Each cloud is a set of points of 10 numbers each, in no order, taken from a shape drawn with curves, like pieces of string that can fork, join and close up.
After each cloud, say how many separate pieces and how many independent loops its shape has (a theta shape has two loops).

Bimu:
[[ 15   4  16 -11 -26   9 -10  20  -9 -17]
 [ 21  -6  28 -23 -41  11 -23  18  -9 -27]
 [-30   7 -47  32  35 -12  23 -21   1  34]
 [ 19  -4  22 -16 -34  11 -12  12  -8 -22]
 [ 25  -4  27 -19 -34  16 -12  13 -14 -28]
 [-22   6 -33  24  24  -9   4  -7  -3  24]
 [-31   3 -50  32  31 -17  16 -14   1  36]
 [-31   6 -49  32  34 -14  22 -20   1  34]
 [ -4   6  -3   4  -7   3   0  -1  -1   3]
 [ 17  -4  25 -21 -41   7 -24  20  -6 -23]
 [  3   2   6  -3 -19   4  -4   4  -1  -5]
 [-19   5 -28  20  20  -8  -1  -4  -4  21]
 [-23   6 -36  26  27  -9   9 -11  -2  26]
 [-12   8 -13  12   8  -1  -2  -2  -3  11]
 [  0   4   2   0 -14   4  -1   2  -1  -1]
 [-29   2 -48  30  28 -17   9  -8   1  34]
 [ -9   8 -10  10   4   0  -1  -2  -3   9]
 [ 24  -1  23 -14 -28  16  -5  12 -14 -26]
 [ 21   2  20 -11 -25  13  -4  14 -13 -23]
 [-26   3 -42  28  27 -13   6  -8  -1  30]
 [ 23   0  22 -14 -27  15  -4  12 -14 -25]
 [-28   1 -47  29  27 -17   8  -7   1  33]
 [-16   7 -21  15  14  -4  -3  -2  -4  16]
 [-17   5 -25  18  17  -6  -2  -3  -4  19]
 [  5   1   9  -6 -23   5  -5   6  -2  -8]
 [ 18   4  18 -10 -24  11  -5  16 -11 -19]
 [ 17   5  16 -10 -24  10  -6  18 -10 -18]
 [-15   7 -19  15  14  -4  -3  -2  -4  15]
 [ 22   1  21 -12 -26  14  -4  13 -13 -24]
 [ 20   4  18 -11 -24  12  -4  15 -11 -21]
 [ 12  -2  16 -12 -31   7 -10  10  -4 -15]
 [-13   8 -15  12  10  -2  -2  -2  -4  13]
 [ 21  -4  24 -17 -34  13 -12  13 -11 -25]
 [ 16  -3  20 -15 -34   9 -12  12  -6 -19]
 [-25   9 -39  28  31  -8  17 -16  -2  29]
 [ 23  -4  26 -18 -34  14 -12  13 -12 -27]
 [ 15  -2  22 -19 -38   6 -22  21  -6 -20]
 [ 25  -3  26 -17 -32  16 -10  12 -14 -28]
 [ 19  -6  27 -23 -42   9 -24  19  -7 -25]
 [-17   6 -23  17  16  -5  -3  -2  -4  17]
 [-28   9 -45  31  35 -10  23 -21   0  32]
 [-19   5 -27  19  19  -7  -2  -3  -4  20]
 [ 15  -1  21 -17 -35   7 -21  21  -6 -20]
 [ -8   8  -8   8   1   1   0  -2  -3   7]
 [-26   9 -40  29  32  -8  18 -18  -2  29]
 [-25   4 -40  27  27 -12   8 -10  -1  29]
 [-31   5 -50  32  33 -15  19 -17   2  35]
 [  9  -1  12  -8 -26   5  -7   8  -3 -11]
 [-21   5 -32  23  23  -8   3  -6  -3  24]
 [-20   5 -30  21  21  -8   0  -5  -4  22]
 [ 14   0  19 -16 -33   7 -19  21  -6 -19]
 [ -5   7  -4   6  -3   2   0  -1  -2   4]
 [ 20  -4  24 -17 -34  12 -12  13 -10 -23]
 [ 15  -3  19 -14 -32   9 -11  11  -5 -18]
 [ 25  -5  28 -20 -36  15 -15  14 -13 -28]
 [ -1   4   1   1 -12   3  -1   1  -1  -1]
 [-25   5 -39  27  28 -11   9 -11  -2  29]
 [ 18  -5  26 -22 -41   8 -24  19  -6 -24]
 [  8   0  11  -8 -26   5  -7   7  -2 -10]
 [ 23  -5  28 -21 -39  14 -19  16 -11 -28]
 [ 14   3  17 -13 -28   7 -14  21  -8 -17]
 [  5   1   8  -4 -21   4  -4   5  -1  -7]
 [  2   3   5  -2 -17   4  -2   3  -1  -4]
 [-23   6 -35  25  26  -9   7  -9  -3  26]
 [ 16  -4  23 -20 -39   7 -23  20  -6 -22]
 [-29   8 -46  31  35 -11  23 -21   0  33]
 [-26   9 -42  30  34  -9  21 -19  -1  30]
 [ 20  -6  28 -23 -42  10 -24  19  -8 -26]
 [-26   2 -43  28  27 -14   6  -8  -1  31]
 [ -6   7  -6   7  -1   1   0  -1  -2   6]
 [ 22  -6  29 -22 -40  13 -21  17 -10 -27]
 [ 14   4  16 -11 -27   8 -11  20  -9 -17]
 [ -2   5  -1   3  -9   3  -1   0  -1   1]
 [-31   4 -50  32  33 -16  18 -16   2  36]
 [ 24  -5  28 -20 -37  14 -16  15 -13 -28]
 [-28   2 -45  29  27 -16   7  -7   0  32]
 [-14   7 -17  14  12  -3  -3  -2  -4  14]
 [-11   8 -12  11   7   0  -1  -2  -3   9]
 [ 14   2  18 -14 -31   7 -17  21  -7 -18]
 [ 24  -2  24 -16 -29  16  -7  12 -14 -27]
 [-27   9 -42  30  34  -9  21 -20  -1  31]
 [ 17  -3  21 -15 -34  10 -12  12  -7 -20]
 [-25   8 -39  28  30  -9  14 -14  -2  28]
 [-30   2 -49  30  29 -17  11  -9   1  35]
 [-31   3 -50  32  30 -17  14 -12   2  35]
 [ 16   5  16 -10 -25  10  -7  19  -9 -18]
 [-24   7 -37  27  29  -9  11 -13  -2  28]
 [ 13  -3  17 -12 -31   8 -10  10  -4 -16]
 [-25   6 -39  27  29 -10  11 -12  -1  28]
 [ 10  -2  14 -10 -29   6  -8   9  -3 -13]]
pieces  1
loops  2

Vaka, 89 rows:
[[-10  12  25 -14 -22  16  30 -18  -1  -1]
 [-10  13  26 -14 -23  16  31 -18  -1  -1]
 [-19 -11  15  -7   9   5  22 -22   7   7]
 [-14  14  26 -11 -12   8  26 -31  11  -2]
 [ -9  17  27 -14 -25  15  31 -22   2  -2]
 [-15  -5  19  -9   0   9  28 -19   1   5]
 [-10  15  26 -13 -24  16  31 -20   0  -2]
 [-21 -11  13  -7  12   4  18 -23  10   6]
 [-21  -1  18  -8   7   4  19 -29  14   1]
 [-12   5  24 -12 -14  14  31 -16  -2   1]
 [-21 -10  13  -7  13   3  17 -24  11   5]
 [ -9  18  28 -14 -26  14  31 -23   3  -2]
 [-11   9  24 -13 -17  15  31 -17  -2   0]
 [-10  14  26 -14 -23  15  31 -20  -1  -2]
 [ -9  19  28 -13 -24  13  31 -26   5  -3]
 [-20 -11  13  -7  12   4  19 -23   9   6]
 [-14  15  27 -11 -14   9  27 -31  11  -2]
 [-12  18  28 -12 -19  11  29 -29   9  -3]
 [-21  -6  15  -8  11   3  17 -27  13   3]
 [-10  18  28 -13 -24  13  30 -27   6  -3]
 [-13   1  21 -11  -8  12  30 -17  -3   3]
 [-11  18  28 -12 -21  12  30 -28   8  -3]
 [-15  -6  18  -9   2   8  26 -19   2   6]
 [-15  -6  19  -9   1   9  28 -19   1   6]
 [-17  10  25 -10  -5   7  24 -31  13  -1]
 [-12   4  23 -12 -13  14  31 -16  -2   2]
 [-11  19  28 -13 -22  12  30 -28   8  -3]
 [-16  11  25 -11  -7   7  24 -31  13  -1]
 [-22  -8  13  -7  13   2  17 -25  12   4]
 [-20   4  21  -9   2   5  20 -31  14   0]
 [-22  -3  17  -8   9   3  17 -28  14   2]
 [-17  -9  16  -8   6   7  25 -20   4   7]
 [-16  -8  17  -8   4   8  26 -20   3   7]
 [ -9  19  28 -13 -25  14  31 -26   5  -3]
 [-10  16  26 -14 -24  15  30 -20   1  -2]
 [ -9  17  27 -13 -25  15  31 -22   2  -2]
 [-18 -10  15  -8   9   5  22 -21   6   6]
 [-12  17  28 -12 -17  10  28 -30  10  -2]
 [-14  14  26 -11 -10   8  26 -32  12  -2]
 [ -9  16  27 -14 -25  15  30 -21   1  -2]
 [-18 -10  15  -8   8   6  24 -20   5   7]
 [-11  10  25 -13 -20  15  30 -17  -2  -1]
 [-12  18  28 -12 -18  11  29 -30  10  -2]
 [-19   6  22 -10  -1   5  22 -31  14   0]
 [-11   6  24 -13 -15  15  31 -16  -3   1]
 [-18   9  24 -10  -4   7  23 -31  14  -1]
 [-23  -5  16  -7  10   3  17 -28  14   3]
 [-10  19  28 -13 -23  13  30 -27   6  -2]
 [-22  -6  15  -7  11   3  17 -27  13   3]
 [-20 -11  13  -7  12   4  19 -23  10   6]
 [-10  15  27 -13 -24  16  31 -20   1  -2]
 [-15  12  25 -10  -8   8  25 -31  12  -1]
 [-22  -9  13  -7  13   3  17 -25  12   5]
 [-13   3  23 -12 -11  13  30 -17  -3   3]
 [-15  -4  19 -10  -1  10  28 -18   1   6]
 [-22  -4  16  -8   9   3  17 -28  14   2]
 [-12   4  23 -12 -13  14  31 -17  -2   2]
 [-14  -2  21 -11  -5  11  29 -18  -1   5]
 [-22  -8  14  -7  12   3  17 -26  13   4]
 [-21   1  19  -9   6   4  19 -29  14   1]
 [-10  18  28 -13 -25  14  30 -25   4  -3]
 [-11   7  24 -13 -17  15  30 -17  -2   0]
 [-19   7  23 -10  -1   6  22 -31  13   0]
 [-11  18  28 -12 -21  12  30 -29   8  -3]
 [-18 -10  15  -7   8   6  23 -20   5   7]
 [-20   2  20  -9   4   4  19 -30  14   0]
 [-13  16  27 -12 -15   9  28 -31  11  -2]
 [ -9  18  28 -13 -26  14  31 -24   4  -3]
 [-11  10  25 -13 -19  15  30 -17  -2   0]
 [-19 -11  13  -7  11   4  20 -22   9   6]
 [-21 -10  13  -7  13   3  17 -23  11   5]
 [-13  16  27 -12 -14   9  28 -31  11  -2]
 [-10  19  28 -13 -24  13  30 -26   6  -3]
 [-13  -1  22 -11  -7  12  29 -17  -2   4]
 [-10  11  25 -13 -20  16  31 -18  -1  -1]
 [-14  -3  20 -10  -2  10  28 -18   0   5]
 [-21 -10  13  -7  12   4  18 -24  11   5]
 [ -9  18  27 -13 -26  15  31 -23   3  -3]
 [-21   2  20  -9   5   4  20 -30  14   1]
 [-13  -1  21 -11  -6  11  30 -17  -1   5]
 [-16  -8  16  -8   5   7  25 -20   4   7]
 [-19   5  21 -10   1   5  21 -31  14   0]
 [-13   1  22 -11  -9  13  30 -17  -2   3]
 [-12  18  28 -12 -20  11  29 -29   9  -3]
 [-22  -2  18  -8   7   3  18 -29  15   2]
 [-19 -11  14  -7  10   5  21 -22   8   6]
 [-22  -8  14  -8  12   3  16 -26  13   4]
 [-16  12  26 -11  -9   8  25 -32  12  -1]
 [-18   8  24 -10  -3   6  23 -31  13  -1]]
pieces  1
loops  1
